In the data rows, 128 means zero.
Here are some points, one per row:
np.array([80., 91., 148., 113., 133., 182., 116., 147., 126., 156., 127., 143., 162., 143., 99., 168., 67., 73., 146., 151., 172., 92., 117., 117., 168., 143., 156., 134., 160., 95., 129., 127., 108., 162.])
np.array([150., 150., 136., 91., 151., 83., 184., 141., 114., 75., 142., 122., 128., 121., 118., 105., 65., 113., 96., 108., 106., 62., 145., 138., 129., 173., 178., 121., 108., 158., 183., 194., 166., 134.])
np.array([91., 142., 181., 161., 145., 122., 88., 105., 175., 104., 114., 151., 74., 115., 167., 160., 155., 102., 163., 172., 90., 165., 141., 78., 112., 134., 164., 134., 125., 167., 114., 196., 119., 172.])
np.array([107., 51., 63., 183., 99., 85., 102., 153., 79., 108., 154., 132., 120., 96., 142., 140., 107., 90., 113., 121., 95., 148., 106., 113., 126., 167., 82., 185., 169., 138., 82., 126., 109., 86.])
np.array([132., 90., 143., 95., 97., 168., 156., 163., 126., 123., 118., 197., 126., 125., 168., 90., 120., 152., 105., 157., 189., 103., 129., 89., 62., 110., 92., 139., 121., 122., 125., 132., 103., 107.])
np.array([149., 138., 148., 93., 140., 125., 140., 129., 114., 161., 81., 149., 113., 77., 128., 102., 165., 97., 120., 145., 155., 107., 140., 167., 138., 199., 108., 128., 199., 157., 118., 105., 164., 119.])
np.array([142., 90., 150., 101., 190., 155., 167., 130., 135., 130., 133., 89., 164., 141., 114., 143., 140., 88., 108., 181., 109., 106., 191., 141., 80., 116., 108., 134., 101., 127., 116., 122., 103., 120.])
np.array([167., 27., 155., 153., 150., 105., 144., 123., 112., 145., 108., 136., 127., 179., 156., 105., 155., 147., 134., 97., 167., 110., 122., 146., 151., 154., 122., 63., 125., 144., 95., 103., 157., 123.])
np.array([104., 148., 94., 130., 89., 124., 155., 50., 156., 187., 122., 107., 141., 118., 132., 124., 103., 127., 91., 136., 183., 175., 156., 127., 143., 146., 116., 166., 160., 157., 160., 119., 116., 105.])
np.array([111., 124., 97., 129., 81., 115., 146., 114., 174., 161., 97., 121., 79., 122., 141., 178., 86., 155., 193., 101., 170., 75., 151., 159., 124., 100., 122., 133., 174., 158., 144., 110., 111., 83.])
np.array([137., 156., 66., 126., 151., 93., 140., 173., 101., 152., 113., 185., 212., 192., 147., 140., 160., 163., 117., 105., 152., 113., 139., 147., 157., 134., 100., 132., 122., 99., 105., 211., 157., 108.])
np.array([186., 69., 144., 106., 131., 191., 153., 133., 118., 75., 179., 168., 100., 155., 103., 164., 81., 142., 149., 136., 115., 184., 90., 115., 187., 109., 135., 156., 169., 102., 126., 126., 121., 159.])
np.array([139., 136., 137., 152., 159., 120., 103., 137., 118., 88., 172., 114., 123., 93., 145., 67., 141., 160., 183., 139., 179., 91., 130., 85., 126., 162., 155., 99., 123., 111., 148., 190., 78., 89.])
np.array([78., 148., 126., 88., 154., 67., 85., 158., 104., 100., 114., 181., 109., 94., 139., 126., 65., 154., 92., 172., 105., 160., 104., 151., 115., 131., 159., 84., 119., 120., 129., 81., 162., 106.])
np.array([160., 141., 93., 164., 132., 144., 120., 118., 170., 179., 136., 124., 126., 99., 183., 102., 69., 162., 101., 141., 87., 86., 85., 137., 123., 104., 98., 95., 122., 110., 162., 181., 189., 187.])
np.array([160., 88., 151., 124., 131., 159., 93., 203., 126., 176., 129., 93., 169., 164., 137., 108., 165., 145., 94., 150., 108., 195., 148., 166., 81., 146., 167., 138., 103., 138., 195., 118., 119., 110.])
np.array([164., 163., 138., 125., 124., 133., 89., 133., 122., 64., 127., 118., 142., 176., 157., 178., 136., 93., 154., 172., 167., 97., 76., 94., 131., 149., 157., 129., 96., 116., 120., 103., 105., 76.])
np.array([97., 139., 86., 166., 107., 167., 126., 155., 174., 104., 126., 91., 163., 100., 165., 123., 108., 107., 102., 95., 99., 130., 148., 117., 125., 124., 139., 114., 86., 151., 42., 91., 184., 111.])
np.array([141., 101., 139., 103., 140., 141., 179., 160., 136., 140., 140., 142., 194., 124., 108., 154., 147., 93., 103., 149., 109., 100., 185., 109., 99., 97., 92., 103., 109., 102., 142., 114., 107., 114.])
np.array([159., 120., 91., 102., 64., 125., 96., 131., 164., 108., 131., 158., 148., 101., 86., 78., 162., 102., 160., 127., 94., 155., 138., 132., 159., 158., 158., 74., 114., 181., 128., 158., 116., 151.])
np.array([130., 150., 137., 112., 111., 125., 157., 140., 109., 144., 196., 130., 70., 149., 119., 97., 140., 113., 74., 141., 174., 119., 141., 99., 183., 65., 171., 131., 103., 152., 129., 105., 183., 93.])
np.array([154., 151., 143., 106., 132., 90., 155., 164., 112., 168., 113., 123., 69., 90., 141., 137., 153., 187., 112., 133., 80., 103., 172., 96., 177., 126., 182., 151., 106., 126., 145., 89., 87., 132.])
np.array([70., 149., 151., 133., 182., 137., 150., 142., 107., 179., 126., 96., 132., 84., 72., 175., 161., 149., 127., 88., 151., 130., 74., 116., 120., 152., 111., 93., 124., 143., 104., 182., 164., 81.])
np.array([107., 125., 95., 90., 102., 128., 109., 112., 150., 97., 85., 105., 141., 123., 153., 103., 105., 150., 174., 75., 81., 137., 180., 115., 142., 103., 109., 169., 155., 190., 104., 116., 111., 106.])
np.array([106., 148., 154., 210., 132., 127., 142., 95., 112., 100., 111., 199., 124., 113., 89., 165., 98., 163., 119., 139., 112., 156., 188., 112., 133., 166., 114., 147., 91., 71., 94., 114., 159., 126.])
np.array([164., 135., 80., 109., 131., 116., 63., 101., 194., 141., 108., 124., 127., 174., 111., 141., 150., 105., 183., 116., 129., 118., 125., 85., 136., 152., 97., 146., 94., 119., 132., 89., 207., 161.])
np.array([161., 119., 166., 106., 96., 154., 142., 109., 100., 73., 85., 91., 120., 115., 103., 125., 155., 167., 101., 158., 90., 91., 92., 128., 139., 134., 105., 119., 110., 149., 96., 187., 179., 106.])
np.array([153., 157., 142., 107., 204., 104., 67., 111., 106., 130., 134., 124., 91., 177., 171., 145., 148., 102., 86., 109., 143., 131., 151., 87., 142., 124., 93., 117., 214., 104., 131., 125., 169., 117.])
np.array([159., 139., 100., 115., 158., 109., 110., 114., 182., 136., 158., 138., 121., 85., 128., 130., 152., 166., 99., 116., 166., 105., 107., 171., 137., 143., 108., 128., 103., 104., 97., 72., 86., 189.])
np.array([86., 138., 91., 117., 109., 103., 155., 110., 162., 90., 120., 118., 123., 130., 91., 168., 167., 162., 85., 193., 111., 175., 73., 143., 141., 131., 82., 62., 136., 162., 136., 153., 109., 168.])
np.array([110., 162., 152., 113., 72., 119., 113., 141., 90., 124., 126., 113., 159., 123., 174., 171., 127., 113., 158., 117., 105., 146., 113., 187., 136., 166., 155., 171., 143., 107., 174., 132., 117., 112.])
np.array([131., 149., 176., 149., 117., 135., 172., 78., 147., 122., 155., 138., 172., 109., 240., 204., 112., 130., 175., 104., 110., 149., 115., 146., 146., 116., 100., 93., 90., 173., 128., 104., 114., 120.])
np.array([79., 161., 190., 154., 107., 143., 63., 124., 175., 152., 121., 146., 121., 189., 116., 114., 136., 111., 74., 111., 148., 94., 110., 105., 148., 128., 100., 135., 107., 192., 119., 110., 90., 82.])
np.array([181., 153., 74., 190., 101., 136., 167., 143., 100., 106., 99., 36., 121., 113., 150., 140., 107., 70., 103., 142., 121., 152., 125., 131., 124., 113., 104., 138., 151., 72., 109., 115., 95., 116.])
np.array([146., 143., 123., 161., 195., 115., 151., 154., 128., 121., 147., 148., 140., 162., 91., 44., 65., 114., 193., 166., 110., 174., 109., 167., 143., 99., 142., 89., 99., 158., 161., 95., 158., 73.])
np.array([153., 124., 99., 133., 146., 126., 121., 111., 179., 154., 141., 112., 71., 109., 108., 135., 158., 147., 123., 145., 88., 105., 146., 175., 155., 89., 107., 160., 107., 112., 111., 195., 100., 73.])
np.array([142., 102., 117., 91., 138., 182., 165., 111., 121., 162., 136., 180., 101., 124., 162., 114., 152., 112., 113., 115., 109., 198., 142., 60., 65., 144., 186., 115., 121., 101., 148., 128., 127., 101.])
np.array([148., 88., 134., 94., 127., 139., 134., 128., 127., 127., 123., 153., 85., 140., 85., 146., 135., 106., 114., 115., 97., 113., 132., 93., 68., 120., 86., 120., 114., 101., 184., 117., 118., 89.])
np.array([170., 154., 153., 176., 154., 125., 101., 147., 112., 91., 115., 132., 175., 59., 77., 126., 161., 120., 138., 107., 149., 95., 70., 83., 130., 118., 132., 160., 170., 165., 198., 84., 112., 161.])
np.array([100., 131., 168., 186., 97., 113., 139., 152., 117., 111., 122., 78., 118., 135., 100., 92., 101., 177., 104., 119., 114., 144., 172., 114., 116., 143., 118., 97., 189., 122., 81., 110., 152., 138.])
np.array([140., 171., 138., 110., 140., 102., 179., 104., 120., 169., 110., 127., 115., 187., 137., 94., 143., 170., 136., 126., 79., 108., 96., 83., 147., 182., 105., 93., 120., 91., 101., 103., 64., 125.])
np.array([117., 58., 162., 145., 100., 71., 139., 95., 207., 109., 164., 119., 202., 112., 154., 120., 125., 141., 85., 100., 119., 134., 99., 135., 118., 136., 172., 170., 160., 98., 167., 126., 128., 114.])
np.array([100., 128., 153., 100., 145., 124., 166., 117., 102., 99., 86., 61., 168., 123., 148., 104., 114., 185., 185., 110., 184., 169., 176., 127., 132., 137., 104., 147., 154., 139., 144., 123., 171., 149.])
np.array([71., 65., 63., 150., 166., 103., 152., 110., 88., 138., 73., 125., 111., 176., 138., 143., 152., 132., 101., 114., 149., 101., 57., 107., 122., 132., 195., 177., 84., 155., 114., 107., 109., 181.])
There is one direction along which these points spread out most. Take the direction at right angles to it along which they spread out most. Go by this last direction. For each point below, how far along it does it lie, from 0 to 99? 50 is the average, and the first point above lies past it. One standard deviation of the points above along it is 16.
np.array([156., 169., 89., 130., 118., 162., 120., 125., 110., 142., 178., 150., 136., 169., 86., 174., 144., 153., 147., 130., 92., 91., 153., 179., 35., 104., 196., 107., 205., 158., 93., 108., 122., 154.]) ~ 54
np.array([99., 150., 150., 198., 98., 126., 152., 163., 104., 107., 121., 131., 91., 127., 119., 132., 119., 110., 122., 81., 119., 143., 152., 166., 133., 189., 106., 114., 83., 92., 155., 110., 160., 138.]) ~ 47
np.array([93., 143., 87., 148., 157., 191., 132., 55., 150., 77., 93., 128., 131., 127., 155., 85., 130., 124., 83., 76., 119., 131., 163., 207., 148., 105., 123., 128., 155., 108., 173., 122., 97., 120.]) ~ 57
np.array([63., 78., 156., 114., 114., 132., 115., 127., 87., 144., 187., 132., 102., 142., 129., 128., 153., 110., 166., 118., 97., 99., 142., 138., 78., 85., 66., 100., 101., 141., 173., 118., 125., 181.]) ~ 57
np.array([129., 165., 155., 141., 116., 119., 168., 160., 113., 106., 133., 166., 137., 149., 122., 36., 168., 53., 155., 131., 101., 161., 91., 142., 143., 62., 130., 155., 162., 126., 93., 128., 91., 172.]) ~ 53
np.array([104., 143., 161., 82., 82., 98., 102., 63., 91., 114., 120., 82., 175., 117., 121., 137., 110., 154., 151., 103., 108., 156., 103., 156., 119., 87., 164., 144., 128., 56., 131., 124., 111., 101.]) ~ 62
np.array([138., 173., 80., 99., 103., 181., 106., 113., 83., 129., 186., 126., 128., 150., 102., 112., 128., 162., 149., 154., 167., 121., 142., 116., 68., 121., 81., 173., 88., 161., 144., 111., 123., 166.]) ~ 54
np.array([138., 153., 159., 129., 97., 127., 144., 131., 140., 162., 130., 137., 124., 141., 98., 107., 157., 83., 159., 149., 160., 113., 88., 130., 124., 58., 157., 185., 154., 80., 98., 131., 199., 157.]) ~ 52
np.array([147., 128., 158., 87., 169., 109., 101., 130., 112., 141., 113., 133., 79., 78., 147., 118., 151., 136., 128., 133., 161., 119., 136., 184., 128., 147., 111., 159., 94., 89., 68., 107., 153., 122.]) ~ 40
np.array([69., 93., 135., 103., 156., 181., 101., 156., 127., 172., 162., 106., 139., 141., 104., 136., 78., 106., 156., 161., 83., 94., 107., 116., 181., 137., 141., 151., 161., 82., 145., 125., 113., 161.]) ~ 63
np.array([164., 117., 100., 167., 102., 118., 63., 78., 52., 176., 111., 125., 149., 88., 111., 145., 134., 113., 146., 155., 156., 110., 156., 109., 155., 88., 170., 71., 102., 149., 124., 168., 107., 154.]) ~ 41
np.array([184., 141., 136., 112., 126., 105., 105., 145., 155., 168., 98., 119., 108., 124., 100., 136., 41., 103., 95., 63., 170., 187., 114., 136., 107., 138., 107., 130., 97., 168., 89., 190., 79., 182.]) ~ 47
np.array([78., 133., 83., 124., 129., 119., 97., 181., 181., 79., 147., 121., 106., 110., 113., 161., 168., 132., 155., 131., 190., 172., 145., 126., 140., 101., 160., 87., 117., 125., 140., 168., 112., 154.]) ~ 43
